Each row is where one point has got to under a steady rotation. How many ticks took it there?
The counts run from 0 to 406.
[122 117 151 109 190 184 147 160 153 134 140 134  94 115  73 101 175 151
 123 148 103 151 120 155 137 141 113 148 121 166 118 117 153 142 134 157
 128 109 147 142 157 109 138 135 149 120 131 149 107  93 153 144 135 107
 108 176 106 126 156 135  96  77 100 144 107  87 127  72 160 131]
79
[128 114 102 150 138 125 173 115 170 140 125 147 109 161 104 130 148 117
 146 114 129 155 173 134 126 106 127 143 110  90  98  89 145 136 140 147
 101 111 135 107 144  62 146 161 175  93 138 109 145  99 128 166 103  98
 104  96 128  73 137 137 129 110 180 154  97 106 173 105 149 121]
89
[ 92 198 137 140 203 185  99 159 142 157 108 126  91 153 127 114 137 145
 158 148 154 130  95 119 112 155 106 131 110 140  83 121 131  89 168  91
  84 114 172  98 157 127 158 158 140 127 147 142 142 105 117 111 140 133
 115 127 148 105 139 157 144 130 121 169 142 136 156 110 114 114]
276
[119 152 116 122 167 153 136 119 128  95 100  95  70 164  97 163 170 119
 157 135 123 134 110 117 126  82  77 140 163 138 166 124 114 137 163 117
  76 159 151  90 158 151 122 156 130 100  86 146 130 153 147 148 140  86
 133  74  80 116 118 147 146 121 150 147  97 137 124 137 108 122]
324
[139 137 137 150 158 152 122 167 205 153 127 152 128  94 105 103 131 121
 115 128 110 131 142 158 119 126 164 148  96 150  68 132 177 109 117 142
 138  73 123 145 113 111 157 137 134 124 179 123 148  73 142 121 181 101
 102 130 148 106 113 142 149 157 104 137 140  73 121 111 136 129]
63
[134 119 121 154 158 105 135 151 104 100 117 114 119 115  55 164 138 129
 142 124 114 151 128 161 141  89 131 122 113 108 156 155  91 110 103 133
 137 134 132 160  82 139  97  84 120 170 111 114 102 109 147 140 127 107
 167 125 120 141 143 129  47  71 133 135  85 153 149 126 168 147]
403
[112  98 110 108 144 136 162 150 190 144 110 157 150 135 128 124 175 136
 123 134 135 133 177 145  85 125 131 158  84 114  98 122 154 157 113 155
  81 111 152 148 169  93 165 187 128 119 107 123 140  92 107 163 137 110
 118 100 122  99 147 139 128 128 153 166 112 111 143 111 142 109]
94
[ 88 128 124 107 185 185 139 126 162 150  90 135 122 156  86 124 175 145
 114 151 109 135 126 142 105 128  72 158 102 132 106 114 140 130 161 160
  87 135 170 132 171 103 141 189 148 131 132 135 138 121 120 159 134 119
 141 127 112  91 139 138 137 111 137 163 100 120 135 108 147 138]
92
[147 167 128 170 164 156 109 162 139 132 134 135 103 123  78 124 147 145
 158 128 112 161  75 119 120 128 139 136 169 114 128 174 157  97 169 138
 169 118 140 127 133 175 158 129 137 131 123 163  93  83 168 125 213  89
 105  96 104 135 163 131 123 129  93 133 109 119 118 138 141 150]
48
[150  99 118 127 169  83 188 118 141 108 141 144 183 117 121 158 125 152
 134 115 150 138 178 133 113 124 113 115 126  95 105 148  82 125  88 137
 103 131 107 149 131 111 141 149 121 160 109 118 123 103 107 154 104 114
 143 103 127 135 111 142 107 104 208 188 100 132 172 129 158  95]
395
[133 122 168 153 200 148 155 140 146 112 112  91 136  71  69 150 139 150
 130  90  72 137 123 105 149 112  40 161 125 135 106 149 132 114 126 145
 133 127 138 136 147 162 144 134 135 129 151 147 112 144 156 105 150  85
 156 162 113 159 141 137 125 142 101 114 101 129 125 129 154 110]
367
[128 100 159 149 173 157 123 157 115 119 125 126  91 106 103 146 152 201
  52 140 157 133 129 124  70 120 110 102 124 142 157 191 141  96 163 114
 123 113 141 143 128 156 143 157 114 135 140 136  95 126 123 141 168 124
 133 128 127 156 125 148 119 124  80 145 133 117 118 112 156 147]
233
[158 103 134 122 127 103 182 149 146 101 168 102 133 102  86 160 108 144
 171 115 108 125 150 106 133 127 116 117 141 157 133  97 125 117 107 151
  88 103 135 143 190 167 172 110 147  85 101 138 112 144 167 122  98 103
 113 129 120 181 141 144  99 124 136 123 117 147  88  78 132 103]
145
[145  94 112 111 175  99 138 148 152 110 112 151 180  95 114 147 136 133
 102 163 122 121 164 169 100 113 142 116  86 132 123 164 109 125  73 131
 108 118 127 192 100 137 113 135  83 189 115 103 131 111 109 145 137 119
 157 126 140 136  90 137  95 115 139 170 113 131 132 126 158 117]
400
[174 176 128 158 149 128 153 143 142 120 166 135 100 136 101 112 117 111
 165 117 137 163  97 115 145 135 166 117 193 120 113 130 140 101 154 123
 166 116 104  96 129 126 154 123 135 104 124 153 103  60 173 131 156  88
  82  92 121 121 146 140 113 101 136 171 100 105 135 126 138 136]
53
[164 126 145 103 224 118 159  97 162 110 112 103 159  94 118 120 117 129
  96 133 122 123 154 127 164 144  72 119 138 142 114 142  92 112 124 111
 112 113 112 113 134 100 123 162  77 138 132  99 151 135 116 143 109  89
 137 151 139 133  74 147 129 125 136 176 120 104 114 126 160 105]
375
[111 115 145 102 191 179 130 159 176 146 116 142 105 111  89  98 175 134
  97 168 101 136 135 171 136 135 116 143 105 174 118 123 164 144 135 141
 122 105 145 147 142  95 140 149 117 135 143 126 121  93 141 139 155 104
 125 180 119 122 135 134 100  97  87 157 120  79 123  82 155 130]
80
[149 147 134 104 162 140 122 174 197 138 159 127 100 109 139 117 154 114
 144 147 141 127 158 150 115 139 189 124  96 149  99 130 152 139  99  67
  88  88 163 114 139  95 149 117 103 106 130  97 116  72 121 122 148 112
  92 124 150 141 139 138 106 142  98 162 171  95 139 110 120 102]
284
[144 155 113 126 156 122 145 135 191 108  97 116 160 105 125 120 109  95
 148 120 122  99 134 113 126 119  96 145 126 137  99 124 124 122 106 143
  95 111 119 121 141 163 165 175 101 122 112 140 178 138 133 122 143 100
 124  72 140 114  87 143 174 183 166 165 131 116 121 132  96  92]
345
[125  92 157 159 152 149 133 135 142 141  99 156 131  95 104 143 116 194
  62 130 172 112 140 139  63 119 115 102  92 149  99 160 146  85 159 126
 122  94 123 150 118 138 145 166 140 150 156 143 130 127  97 143 134 139
 114 104 160 149  81 155 163 154 141 163 142 112 135 100 128 145]
228
[113 166 127 177 150 172 106 157 122 134 119 150 111 140  69 129 120 142
 164 138 135 155  71 135 114 121 122 135 151 147 104 128 145  86 168 164
 154 122 117 137 114 182 148 141 168 156 128 187 118 111 161 121 172 113
 115  95 121 105 121 141 147 106 167 143  92 114 130 111 123 145]
42
[ 90 129 126 137 166 186 157 121 145 147 108 132  95 160  74 131 174 153
 142 133 116 153 120 130 114 128  78 149 120 120 116 102 143 130 169 162
  96 143 165 114 172  98 141 172 173 117 129 147 124 119 136 154 112 109
 132 122 100  88 158 144 121  88 160 150  87 126 150 104 151 130]
91
[143 201 142 130 193 173 118 141 140 120 119 133  92 144  97  84 118 122
 132 161 129 137  73 139 146 159 122 111 170 176 109 139 136  79 180 127
 146 118 113 106 140 128 143 146 115 134 126 161 129  86 163 127 154 111
  97 126 126 114 115 152 140 109 118 183 118  98 108 107 135 146]
55
[151 155 130 174 128 142 129 167 139 128 149 149 115 113  93 127 136 132
 170  99 124 162 105 120 104 120 154 138 158 101 111 159 169 112 136 146
 163 115 124 130 123 183 168 122 147 121 132 159 101  79 160 125 207  97
  93  83 111 137 164 137 117 141 125 142 107 113 136 127 137 137]
47
[124  90 142 118 199 132 146 132 153 114 106 132 163  77  88 135 125 142
  94 140  95 115 156 155 133 119  72 126  83 164 104 130 114 124  95 140
 104 102 117 173 116 127 115 145 108 172 152 109 143 146 115 122 117 109
 150 174 151 127  78 134 132 116 146 153 116  93 129  99 155 107]
381
[149 123 139 108 126 128 163 139 164 120 162 107  70 139 117 169 189 128
 165 123 148 151 161 116 131  88 143 117 146 128 148 114 145 158 119  80
  94 140 161  92 147  98 129 122 138  65 107 115  97 109 127 155 137  72
  94  96  93 149 152 136 106 117 147 143 133 111 160 125 122 126]
304
[147  99 130 135 141 122 152 156 185 137 153 135  90 125  91 122 164 102
 124 108 108 159 171 160 142 103 156 142 106 114 129 101 161 155 114 141
 135 100 124 118 113  62 131 120 145 102 159 105 131  69 148 156 133  76
 103 129 125 106 158 127  89  97 127 134 120  77 162 103 156 137]
83
[153 127 137 169 140 134 140 169 190 145 146 145 120  94 103 115 135 108
 135  99 111 146 142 146 121 125 177 150 104 128  72 134 178 120 124 134
 150  71 128 130 119 102 159 137 155 108 179 128 136  66 146 132 176  78
  81 106 155 115 141 125 135 149 119 131 133  84 147 120 142 130]
64
[107 104 143 175 154 160 112 154  87 123 129 157  65 144  80 129 114 159
  97 136 166 154 100 140  85 117 116  95 129 140 148 131 120 105 149 163
 122 122 103 136 106 161 136 124 183 144 125 162 127 109 152 134 124 141
 113 123 143 124 132 164 107  66 159 143 110 101 152  67 138 133]
244
[130 105 177 197 140 139 161 125 102 134 131 147  89 114  70 164 102 182
 114 102 162 142 103 126  97 104 117  88 126 136 115 136 126  78 165 121
 146 119 117 125 106 123 127 117 190 127 144 147 106 126 133 146  93 124
 101  84 136 144 120 151 140 109 170 137 106 128 141  80 143 160]
225
[170 140 131 176 134  83 168 109 151 132 132 147 155  97  96 163  85 124
 138  93 157 123 139 105 129 115 162  93 111 104  91 155 107  82 143  92
 129 109 123 109  96  98 116 141 115 126 149 102 100 123 105 151 124 116
 137  54 162 131 123 134 154 155 168 149 141 158 159 131 132 169]
205
[ 92 139 136 104 167 199 117 155 168 151 104 142  92 129 109 129 166 150
 141 149 131 119 134 147 111 122 118 146  69 178  74  96 147 120 137  89
  74 110 179 125 152 102 140 152 157 114 151 126 140 147  93 131 126 130
 111 131 145 124  89 132 163 135 133 148 147 115 145 106 113 107]
295
[115 155 120 102 164 160 107 164 157  93  93 113 103 130  78 133 170 112
 139 180 114 111 111 151 124 101  96 140 133 189 158 121 125 154 101 153
  85 141 137 142 136 189 125 145  98 135  73 168 143 142 158 124 156 111
 154 103 108 146 106 151 144 131 123 149 109  99 101  94  98 106]
331
[174 104 146 122 176 100 204 110 154 112 155 119 163  97 104 140 103 121
 137 103 122 138 167 119 156 121  98 119 143 130  95 106  92 132  83 127
 116 123  92 126 125  96 124 132 133 133 125 114 142 120 137 136  76  90
 110 136 134 145  98 134 110  94 183 172 109 101 147 104 158  96]
377
[156  88 113 150 145  81 149 152 124  98 139 132 140 100  76 164 133 113
 148 123 126 148 155 157 125  95 146 111 103 102 143 153 108 123  86 135
 123 126 118 168  89 136 117  95 124 167 102 107 110  95 142 138 128 107
 146 114 126 150 145 126  55  89 151 147  92 137 160 124 170 128]
402
[167  88 146 150 147 110 136 144 141 106 145 143 111 110 139 149 131 162
  56 127 183 132 173 135  70 112 157  88 138 121 146 184 154 108 132 106
 133  97 104 133 111 130 144 155 104 103 138 101 123  89 117 154 159 114
 101  99 144 146 115 147 113 128 109 165 145  91 128 126 151 144]
235
[116 111 125 123 203 139 148 136 105 116 102 136 155 104  67 142 142 171
 118 152 118 139 118 154 115 126  84 122 119 141 133 157  91 118 110 149
 114 141 142 174 120 153 115 127 103 191  89 136 107 128 127 138 129 132
 176 149 111 142 124 133  90  81 139 168  84 145 133 118 160 122]
398
[105 115 115 144 192 133  95 132 120 121 102 156 150 108  69 136 103 150
 138 138  98 148 119 133 147 141  77 122  71 158 121 118 101 118 129 153
  88 126 121 148 102 167 110 167 102 160 150 123 125 174 123 116 160 131
 199 129 169 127 120 139 147 111 152 124 131 135 119  98 140 122]
178
[162 144 102 136 132  91 155 131 188 109 112  85 134 116 122 158 100  98
 131 108 125  99 166 113 139 105 127 127 109 118 122 122 136  90 155 119
  79  84 138 121 160 111 157 135 123  62 126  91 167 147 133 148 106  87
 112  87 152 129 108 145 143 179 127 133 134 164  84 150 118 127]
137
